Below are clouds of points in 9 dimensions, each taken in no order from a shape made of curves.
After each cloud, say how many independent loops its shape has (a theta shape has two loops).

M:
[[ -8   0 -11  -2   8  -6   8   1  -4]
 [-17  31   7 -10 -17  15   6  10  15]
 [ -3  13   3  -6   9  -6 -10  -5 -10]
 [ -9 -18 -26   7  12  -6  19   4   0]
 [  1  -1   7  -1 -16  -3   9  -6   6]
 [  4  -3  -5  -4  26 -15 -16  -8 -18]
 [  0   8   1  -6  14  -9 -12  -6 -13]
 [ -3   8   7  -4 -15   0   7  -2   7]
 [ 17 -13  20   3 -24 -11   0 -20   2]
 [  6  -6  10   1 -17  -8   6 -11   3]
 [  7  -7  11   1 -17  -8   5 -12   2]
 [-11  24   8  -9 -15   8   4   4  10]
 [-10  21   8  -8 -14   6   4   3   9]
 [ -8  -8 -18   1  11  -6  12   2  -3]
 [ -1   1   6  -2 -16  -2   9  -5   6]
 [ -9 -15 -23   5  12  -6  16   3  -1]
 [-14  28   8 -10 -15  11   4   7  12]
 [  7  -1  -4  -5  34 -17 -28  -9 -23]
 [  4  -5   8   0 -17  -6   8  -9   4]
 [ 14 -11  18   3 -22 -11   1 -18   1]
 [-18  32   7 -11 -18  16   7  10  16]
 [  6  -5  -7  -4  31 -17 -20  -8 -21]
 [ 10  -8  14   1 -18  -9   3 -14   1]
 [-15  30   8 -10 -16  12   5   8  13]
 [  2  -3   7  -1 -17  -4   9  -7   6]
 [ -3   6   7  -3 -16  -1   8  -3   7]
 [  2  -4   7   0 -17  -5   9  -8   5]
 [  1   7   0  -5  16 -10 -13  -7 -14]
 [  9  -7  12   1 -18  -9   4 -13   2]
 [  0   0   7  -1 -17  -3   9  -6   6]
 [ -7   5  -7  -4   7  -5   4   0  -4]
 [ -8 -13 -22   4  11  -6  15   3  -2]
 [ -6  14   1  -7   5  -4  -3  -2  -6]
 [ -3  14   3  -7   8  -5  -9  -4  -8]
 [  5  -5   9   0 -17  -7   7 -10   4]
 [  7  -2  -4  -5  34 -17 -26  -8 -23]
 [ -2  12   2  -6  11  -7 -11  -5 -11]
 [ -6  13   0  -6   5  -4  -3  -1  -5]
 [  7   3  -1  -6  35 -16 -32  -9 -24]
 [ -7  15   8  -6 -15   3   5   0   8]
 [  2   3  -2  -5  19 -12 -14  -7 -16]
 [ -5  10   7  -5 -15   1   7  -2   7]
 [  6  -6  -7  -4  31 -17 -19  -8 -21]
 [ -9  19   8  -7 -14   5   5   2   9]
 [ -8  -6 -16   0  10  -6  11   1  -4]
 [ 13 -10  17   2 -21 -11   1 -17   1]
 [  5  -5  -7  -4  29 -17 -18  -8 -20]
 [ -7   6  -6  -5   7  -5   3   0  -5]
 [  5  -6   9   0 -17  -7   7 -11   3]
 [  3  -5   8   0 -17  -5   8  -9   5]
 [  6  -5  -7  -4  32 -17 -22  -8 -22]
 [-11  23   8  -8 -14   7   4   4   9]
 [ -7  17   8  -7 -14   5   5   1   8]
 [ 12  -9  16   2 -20 -10   2 -16   1]
 [ -8 -10 -19   2  11  -6  14   2  -3]
 [ -7  11  -2  -6   6  -4   0  -1  -5]
 [ -1  11   2  -6  12  -8 -11  -6 -12]
 [  5  -5  -6  -4  28 -16 -17  -8 -19]
 [  9  -7  13   1 -18  -9   4 -14   1]
 [ -5  12   7  -5 -15   2   6  -1   8]
 [  3  -2  -5  -4  24 -14 -15  -8 -18]
 [ -4  15   3  -7   7  -4  -8  -3  -8]
 [ -5  15   2  -7   6  -4  -7  -3  -7]
 [ 16 -12  20   3 -23 -11   0 -19   1]
 [ -9 -16 -25   6  12  -6  18   4  -1]
 [ -1   3   7  -2 -16  -1   8  -4   6]
 [  1   4  -2  -5  18 -12 -13  -7 -15]
 [-13  27   8  -9 -15  10   4   6  11]
 [  7   1  -2  -6  35 -16 -30  -8 -23]
 [ -7   1 -10  -3   8  -6   7   0  -4]
 [  7  -4  -5  -5  33 -17 -24  -9 -22]
 [ -7   9  -3  -5   6  -4   1   0  -5]
 [ 11  -8  15   1 -20 -10   2 -16   1]
 [ -5  15   2  -7   6  -4  -5  -2  -6]
 [ -8 -11 -21   3  11  -6  15   2  -3]
 [  3   0  -4  -4  22 -13 -14  -8 -17]
 [ -9 -19 -27   8  12  -5  20   5   0]
 [ -8  -4 -14  -1   9  -6  10   1  -4]
 [-16  30   8 -10 -16  13   5   8  14]]
loops | 0

A (71 x 9):
[[ -6  13  11   5 -24 -32  18   0  18]
 [ -2  21  24   8 -32 -32  11  -2  19]
 [ -2  21  22   8 -32 -32  12  -3  18]
 [ -7   9  10   3 -19 -31  17   3  19]
 [ -7 -18 -14  -9  21  13  -5   6  -2]
 [ -9   9  11   2 -17 -31  16   4  19]
 [ -3  19  20   8 -31 -32  13  -3  18]
 [ -5  15  14   6 -27 -32  16  -2  17]
 [-10  12  18   1 -17 -31  13   5  19]
 [ -5  18  23   5 -27 -31  11   0  19]
 [ -8 -18 -15  -9  21  11  -4   6   0]
 [ 10 -10 -15  -5  10  10  -6  -7   1]
 [ 12 -15 -14  -5  17  19  -7  -4  -8]
 [ -4 -14 -15 -10  17   8  -4   2   3]
 [  7 -16 -11  -5  19  19  -8   1  -8]
 [ -6  11  10   4 -22 -31  18   1  18]
 [ -8   9  10   2 -17 -30  17   3  19]
 [ -7  10   9   4 -20 -31  18   2  19]
 [ -4  16  16   6 -28 -32  16  -2  18]
 [-11  10  15   0 -15 -31  14   5  19]
 [ 10 -16 -12  -5  18  20  -8  -2  -9]
 [ 11 -15 -13  -5  17  19  -7  -3  -8]
 [  4 -10 -15  -7  12   8  -5  -3   3]
 [ -6  17  22   4 -25 -31  12   1  19]
 [ 12 -15 -15  -5  16  18  -6  -5  -8]
 [ -2 -18 -12  -7  21  16  -6   5  -4]
 [ -7 -18 -14  -9  21  12  -4   6  -1]
 [  9 -16 -11  -5  18  19  -8   0  -8]
 [ 12 -14 -17  -6  15  16  -6  -6  -6]
 [  6 -10 -14  -6  11   8  -5  -4   3]
 [ 12 -13 -18  -6  13  15  -6  -7  -4]
 [  5 -17 -11  -6  19  19  -8   1  -7]
 [ 12 -11 -16  -5  11  12  -6  -8  -1]
 [-10   9  13   0 -15 -31  15   5  19]
 [  1 -12 -15  -8  13   7  -4  -2   3]
 [ 10 -16 -11  -5  18  20  -8  -1  -8]
 [ -7 -16 -16 -10  19   8  -3   4   2]
 [ -2  21  24   8 -31 -31  11  -2  19]
 [-10  13  19   2 -19 -31  13   4  19]
 [ 12 -12 -17  -5  12  13  -5  -7  -2]
 [ 11 -10 -16  -5  10  11  -6  -8   0]
 [ 12 -15 -16  -6  16  17  -6  -5  -7]
 [-11  10  16   0 -16 -31  14   5  19]
 [ -2  21  23   8 -32 -32  12  -3  18]
 [  0 -12 -15  -9  15   7  -4  -1   3]
 [  9  -9 -15  -5  10  10  -5  -6   1]
 [ -5 -15 -15 -10  18   8  -4   2   2]
 [ -2 -13 -15  -9  16   8  -4   0   3]
 [  2 -17 -11  -6  20  17  -7   3  -6]
 [  7  -9 -14  -6  10   9  -6  -6   2]
 [ -3 -18 -13  -7  21  15  -6   5  -4]
 [ 12 -14 -17  -6  14  16  -6  -7  -5]
 [  8  -9 -15  -6  10   9  -5  -6   2]
 [ -5 -19 -14  -8  21  14  -5   6  -2]
 [ -8 -17 -16 -10  20   9  -3   4   1]
 [ 12 -13 -18  -5  13  14  -6  -7  -4]
 [ -5  14  13   5 -26 -32  17  -1  18]
 [ -6  12  10   5 -23 -32  18   0  18]
 [ -3  18  18   7 -30 -32  14  -3  18]
 [  4 -17 -11  -6  19  18  -8   2  -7]
 [ -8  15  21   3 -22 -31  12   2  19]
 [ -3  19  24   6 -29 -31  11  -1  19]
 [ -6  11   9   4 -21 -31  18   1  18]
 [  1 -18 -12  -6  20  17  -7   4  -5]
 [ 12 -11 -17  -5  11  13  -6  -7  -2]
 [ -8 -18 -15 -10  21  10  -4   6   1]
 [ 12 -15 -14  -5  17  19  -7  -4  -8]
 [ -7  10   9   3 -19 -31  18   2  19]
 [ 12 -15 -17  -6  15  17  -6  -6  -7]
 [ -9   9  11   1 -16 -31  16   4  19]
 [-10   9  14   0 -15 -31  15   5  19]]
loops | 2

Y (84 x 9):
[[  5 -21   8   1   5  -8   3  -4 -12]
 [ -1   5  18  -8  10  18 -12 -11  -7]
 [  4 -17  12   0   5  -3  -2  -6 -12]
 [ -7  17  -5  -4   5  18   9   3  10]
 [  5 -20  10   1   5  -7   1  -5 -14]
 [ -5  17   8 -11   9  23  -5  -4   3]
 [ -1  -4  25 -10  13  16 -19 -15 -19]
 [-10  16  -8  15 -19 -10  10  14  25]
 [ -7  16  -7   0   2  13  11   5  11]
 [ -7  16  -6  -1   3  15  11   4  11]
 [-11  14  -5  14 -18 -10   7  12  22]
 [ -7  15  -7   1   1  11  12   6  12]
 [  6 -19   6   3   3  -9   6  -3  -9]
 [ -1  -6  27 -10  13  15 -20 -15 -22]
 [ -6  18   6 -11   9  23  -4  -3   4]
 [-11  12  -2  13 -16 -11   3  11  17]
 [  4 -19  11   0   5  -5  -1  -6 -13]
 [-11  11  -3  16 -20 -15   4  13  20]
 [ -7  15  -6   3  -1   7  11   7  12]
 [  0  -9  23  -7  10  10 -15 -13 -18]
 [-11  15  -7  15 -19 -10   9  13  24]
 [ -1   9  16  -9  10  20 -10 -10  -4]
 [-10  11  -4  18 -22 -19   5  14  22]
 [ -9  14  -3   6  -7  -1   7   8  13]
 [ -8  15  -6   4  -3   4  10   7  13]
 [ -1  -5  26 -10  13  16 -20 -15 -20]
 [  4 -16  12   0   5  -2  -3  -6 -11]
 [  5 -12   4   3   2  -1   8  -2   0]
 [  6 -13   2   4   1  -4  10  -2  -1]
 [-11  13  -2  10 -12  -6   3   9  14]
 [  4 -18  12   0   5  -4  -1  -6 -12]
 [  0  -8  25  -8  12  12 -18 -14 -20]
 [ -3  13  13 -10  10  21  -8  -8   0]
 [-11  14  -5  14 -18 -11   6  12  21]
 [ -7  15  -6   3  -2   6  11   7  12]
 [  1 -10  21  -6   9   8 -14 -12 -17]
 [ -9  15  -4   6  -6   0   8   8  13]
 [ -8  15  -5   5  -4   2   9   8  12]
 [ -7  19   2 -10   8  23   0  -1   5]
 [ -9  12  -7  19 -22 -19   8  14  25]
 [ -2  12  14 -10  10  21  -9  -9  -2]
 [ -1  -3  24  -9  12  16 -17 -14 -17]
 [  6 -14   3   4   1  -5   9  -2  -2]
 [  2 -13  16  -2   6   2  -7  -8 -12]
 [-11  12  -2  14 -18 -13   4  12  18]
 [ -9  15 -11  18 -21 -15  13  15  28]
 [-10  11  -3  17 -21 -18   4  13  21]
 [  6 -16   3   4   2  -6   8  -2  -4]
 [ -7  19   1  -9   8  23   1   0   6]
 [ -3  15  11 -11  10  22  -7  -7   1]
 [  5 -11   5   3   2   0   6  -3  -2]
 [ -6  19   4 -10   9  23  -2  -2   5]
 [ -7  17  -6  -3   4  17  10   4  10]
 [ -1  -7  26 -10  13  14 -20 -15 -22]
 [ -9  14 -10  18 -21 -17  12  15  28]
 [  0  -1  23  -9  12  17 -16 -14 -15]
 [-11  13  -2  12 -15  -9   3  11  16]
 [ -7  19  -2  -7   7  21   5   1   8]
 [ -9  16 -11  17 -20 -13  13  15  28]
 [  5 -20   7   2   4  -9   4  -4 -11]
 [  2 -12  17  -3   7   4  -9 -10 -14]
 [-10  16  -9  16 -20 -11  11  14  27]
 [  0   0  21  -9  11  17 -15 -13 -12]
 [ -4  16  10 -11   9  22  -6  -5   2]
 [ -1  -7  27 -10  13  15 -20 -15 -22]
 [-10  14  -3   7  -9  -3   5   9  13]
 [ -7  18  -4  -6   6  20   7   2   8]
 [  4 -14  11   0   4  -1  -1  -6  -9]
 [ -1   7  17  -9  10  19 -11 -10  -5]
 [ -1   2  20  -8  11  17 -13 -12 -10]
 [  4 -11   7   2   3   1   3  -4  -3]
 [  5 -12   3   4   2  -2   9  -2   0]
 [-11  14  -2   9 -10  -5   4   9  14]
 [  3 -15  13  -1   5  -1  -4  -7 -11]
 [  3 -14  14  -1   5   0  -5  -7 -12]
 [ -7  19  -2  -7   7  22   4   1   7]
 [  4 -13  10   1   3   0   1  -5  -6]
 [-11  13  -2  10 -13  -7   3  10  15]
 [  4 -16  11   0   4  -2  -2  -6 -10]
 [ -9  12  -8  19 -22 -19  10  15  26]
 [ -7  15  -7   2   0   9  12   6  12]
 [  6 -18   4   4   3  -8   7  -3  -6]
 [-11  13  -3  14 -18 -12   5  12  20]
 [  1 -11  19  -4   8   6 -11 -11 -16]]
loops | 2
